Each named move below is a turn or a mirror, shown by a few rows before and after it. Which moves, in which order, take the first row of each later pair to the second? The first pair is answered.
J_986 (before -> after):
[-13.1  -7.3 -15.5  -5.8  -2.0   2.6   3.0 -12.1  12.9   1.1   2.7  -4.7
  11.9   5.9  -4.5   6.7  -1.6  -2.9 -13.0 -11.0  -6.9  -1.7   3.9  -7.5
   4.2   6.1  -0.5   4.9   6.7] -> [-17.1  -1.5 -10.2  -8.4   1.4  -7.2   6.9 -10.6   9.9  -2.4   3.9  -2.9
  15.3  -0.3  -0.8  -4.4  -5.9  -7.8  -7.3  -4.5   7.7   1.8   1.1  -5.5
   6.2   4.6   7.0   4.0   7.4]
[ 13.9   9.5   1.5  -4.2  -7.2  -7.1   7.2  36.3  -3.3  -5.2 -16.3  15.9
 -10.5 -37.1  27.6 -17.0   2.6  22.8  15.9 -17.6  23.1 -14.2   6.7 -18.8
 -24.2   9.6  28.4   8.0 -17.1] -> [ 23.9  -0.1  -7.4   4.3 -12.7  10.9   1.9  34.5   3.0  -0.7 -21.6   9.3
 -19.5 -24.7  19.6   4.7   7.4  30.5   9.7 -31.1  -4.3 -20.4   9.8 -23.1
 -28.4  14.0  15.6  11.0 -21.0]
[  8.6  -4.8   4.3   7.7  -2.7 -15.2   2.4   8.3   4.0  -4.7 -13.7   1.0
 -10.4 -31.5  17.0 -10.3 -15.1  -2.1   2.1   8.2 -10.8   1.3   2.9  13.1
 -10.8   9.1   3.2  -5.8  -0.7] -> [ 12.7  -9.0   1.4  11.0  -5.5  -6.5  -0.9   6.9   6.8  -3.9 -15.2  -1.0
 -14.4 -25.3  13.8   1.1 -12.3   0.5  -0.6   2.8 -23.7   0.1   7.3  10.2
 -13.4  11.5  -3.5  -4.9  -3.0]
[ -2.7  -6.9 -11.1   8.1   8.5  -8.3  -2.5   5.6  -6.7  -8.2  -4.7  18.6
 -10.4 -12.6  -6.7 -14.5 -10.1 -19.9  -1.9 -10.6 -14.6  14.0 -15.9 -10.3
   5.8  20.3   0.7   8.8   7.3] -> [ -1.1  -8.9 -10.6   9.2   7.1  -7.1  -4.1   2.9  -6.9  -9.9  -5.5  18.0
  -9.2 -10.7  -7.0 -10.2 -10.5 -17.8   0.4 -11.8 -20.1  12.2 -14.6  -9.5
   5.7  21.7   0.6   9.8   8.3]
J_481 (before -> after):
[  6.5  -1.4   5.7  -2.2 -16.7   2.1   3.6  -7.8 -11.5   6.9  -7.1   1.9
  -4.2 -19.6   1.5  -9.5 -10.5   3.2   7.4   2.8  26.8  -6.8  16.4   7.9
 -11.7   6.8  -0.5   6.8  -6.8] -> [ 17.2  -9.1  -7.7  -3.3 -19.7  -7.7  -6.5   8.7  -8.8   8.9  -9.7   3.8
  -8.3 -14.0   6.8   2.5 -17.1   4.9  -3.3  14.2 -10.8  -0.9  -6.2   1.0
 -13.5  -1.1 -14.3 -15.8   0.7]
[-17.2   3.7   7.8  -2.9 -10.0   0.7  -5.3  -0.6  -4.5   4.8 -14.6  -6.7
   8.6  -8.0  10.4   3.7   1.1  11.1   3.2 -14.0  -0.3  -7.2   2.6  10.0
 -13.8  15.3 -17.8   5.3  10.1] -> [-15.0   2.1   4.7  -2.3  -9.7  -4.0  -7.4   4.2  -3.1   5.2 -15.2  -5.4
   7.6  -7.8  12.0   6.3  -1.2  11.4   0.9 -11.5  -7.5  -5.2  -3.1   8.8
 -14.3  11.5 -20.5  -0.6  11.5]
[ -0.7  -2.6   2.4  -4.9   5.1  -7.4 -13.4   1.5  -4.3  -5.4  13.0  -5.1
  -5.0   3.2  -3.8   1.1  -0.7  -7.2  -1.7   9.4  -6.8  23.9 -18.7  -1.3
 -10.3   3.3   1.4  -3.4  -5.2] -> [ -4.9   0.6   8.7  -3.4   3.8  -2.0  -7.2  -8.1  -4.3  -7.0  14.2  -5.7
  -1.6  -1.8  -8.0  -7.8   2.8  -6.3   4.4   2.2  15.3  20.8  -4.6   1.4
  -7.9   8.3  10.7   7.1 -10.3]
[ -9.0   3.2  -6.2  -2.8  -3.7  -2.4  -3.5   4.6   4.5   5.9   5.3   1.9
   5.5   7.5  -0.1   3.1   1.5   3.7   1.3   6.3  -6.7  -0.2 -10.2  -0.8
   4.9  -6.3  -5.9  -9.6   4.7] -> [-13.5   8.1   0.9  -3.8  -2.1   3.5   2.4  -3.2   1.4   3.3   5.0   1.8
   9.3   5.5  -3.4  -4.9   3.3   3.5   7.0  -1.7  13.5  -3.7   3.3   4.9
   6.6   0.2   2.3   0.5   0.2]
J_801 (before -> after):
[-12.1   4.9  -5.2  -2.8  -3.8   0.0  -6.7   6.6  -1.1   4.0  -0.1  -9.0
  12.0   8.2   3.1   1.0   5.9   4.5   0.2   4.5  -1.5  -6.5   4.3   4.9
   0.6   3.6  -4.8  -2.3   4.7] -> [-7.1  3.9 -5.2  1.9 -4.8 -4.7 -5.0 11.6  0.3  3.9 -5.9 -7.3  3.6 -0.7
  9.5  0.7  1.2  7.2 -2.3  6.2 -5.0 -4.7  6.4  9.5 -3.3  6.1 -5.0 -4.3
  2.2]
[  8.4  -3.5   2.4  13.3  13.9  14.4 -12.5 -10.1  12.2  -7.0 -27.6   4.0
  -6.0 -41.4  -5.0  -2.9  -0.9  28.9   2.9   6.8  -6.2   8.3  30.2  11.1
 -15.2   4.4  -9.3   5.5  -1.0] -> [-10.4  -4.7   1.5   5.2  15.9  39.7 -15.6 -23.1  10.7  -4.1  -9.7  -3.1
   7.5  -3.8 -29.4   5.0  10.2  22.2   9.1  -4.1   8.5   7.1  31.3   2.6
  -3.1  -4.4  -7.5  11.7   0.2]
[  9.2 -15.4  -2.4   9.0  -1.5   7.3  -0.2   0.9  -7.8  -9.1   6.4  13.1
  -5.9  15.5  -4.4  15.4   4.8 -14.2 -12.2  -2.4 -10.0   3.2 -13.6 -12.7
   3.8  -5.7   6.2  -1.4 -12.4] -> [ -3.8  -9.6  -4.7  -0.7   1.4  -1.3  -2.2   4.3 -10.3  -5.9  13.0  11.9
   6.5  17.4  -2.7   5.5   3.7 -15.8  -5.7   7.2  -2.5   7.3 -24.2  -9.9
  12.5 -14.1   6.5  -8.6  -1.6]
Then:
(two moves a pair)
[ 14.5  -0.5   8.4   8.3   1.6  -7.0   8.3  -1.4  -5.9 -12.5  -1.1  11.0
  -7.3 -20.4   8.5  -5.9  -8.0  -3.0  -6.4   4.4   9.9   0.6  -2.1   2.2
  -5.5   2.5   9.6   2.5 -13.4] -> [ -6.7   2.8   5.0  -3.3   5.0   2.9   8.0  -6.6  -9.1  -7.3  14.5   3.2
   8.6   4.7  -6.5  -6.6  -4.2 -10.4   2.0   3.9  26.7   1.6  -9.4  -4.1
   7.3  -7.6  12.5   1.4  -2.7]  J_801 then J_801
[  0.4  -9.0  -1.1  -4.0  -9.3 -22.6   7.6   0.9  -2.0   5.3  -0.9   3.5
   1.1   0.8   3.4  -9.6  -5.9  -5.2   3.1  21.1   1.0   6.6   4.0  -0.2
   1.7  -2.1   3.1  -5.9  13.2] -> [  0.0 -12.5   2.0   1.4 -12.5  -0.5   8.7  -9.8  -0.3   5.2  -3.8  -1.4
  -1.3   7.6  -7.9  -2.8   2.8   0.7   6.3   1.9   9.0  -4.5  25.1   0.2
   0.0   8.7   3.2   9.6   1.7]  J_986 then J_481
[-11.1   7.6  -8.3   4.3   7.8  12.5  -9.2 -15.7  -7.3  37.0  30.6  -7.8
  -0.8  26.4 -20.6   1.3  25.0   8.0  -3.9  -7.7  -8.9 -15.9  24.0  27.1
  -6.2  10.0  -6.7  -3.2   1.7] -> [-11.6  12.7 -14.6  -4.5   6.8 -17.3 -12.9   3.0  -5.1  40.4  28.0  -3.5
   2.8  15.8  -2.8  -6.8  12.8  10.3  -7.0  15.2 -22.9  -4.8   2.1  30.8
  -8.3   1.4 -12.0 -23.0  17.6]  J_481 then J_801
[  2.5  -2.2   2.5   8.2  -2.7   3.5   2.5  -1.1   4.3  -2.3  -2.8  -3.4
   3.3  -7.9  -1.1   5.3  -0.9  12.5  -1.4  -8.1 -15.5 -17.2  -2.8   8.1
   2.5  20.5 -17.9  -3.0  -2.9] -> [  1.4   2.7   4.2   4.3   2.7 -14.7   3.2   4.0  -0.4  -5.5   2.8   1.8
  12.3 -18.4   6.2 -10.1  -7.5   4.5   1.2   6.4  -3.8 -11.9 -14.1   9.7
   6.2  14.5 -12.2 -11.0   2.0]  J_986 then J_481
[  9.7  -2.6  -0.4   2.3 -10.8 -11.4   0.2  14.2  10.4  -2.3 -18.7   1.3
   6.6 -15.4   5.4  -7.1  -4.6   3.5  -5.3  12.2 -30.2   6.1  -8.2  -8.4
 -13.7   6.6 -13.8 -18.2  -9.0] -> [ -7.3   3.1  14.9   2.4  -9.5  12.6   9.7 -10.7   7.3  -7.0 -10.2  -3.7
  14.3  -8.1 -11.1 -16.7   7.5  -1.5  11.0  -8.5  19.7  -2.9  21.6  -6.0
  -6.0  15.9   4.3  10.0 -19.2]  J_481 then J_801
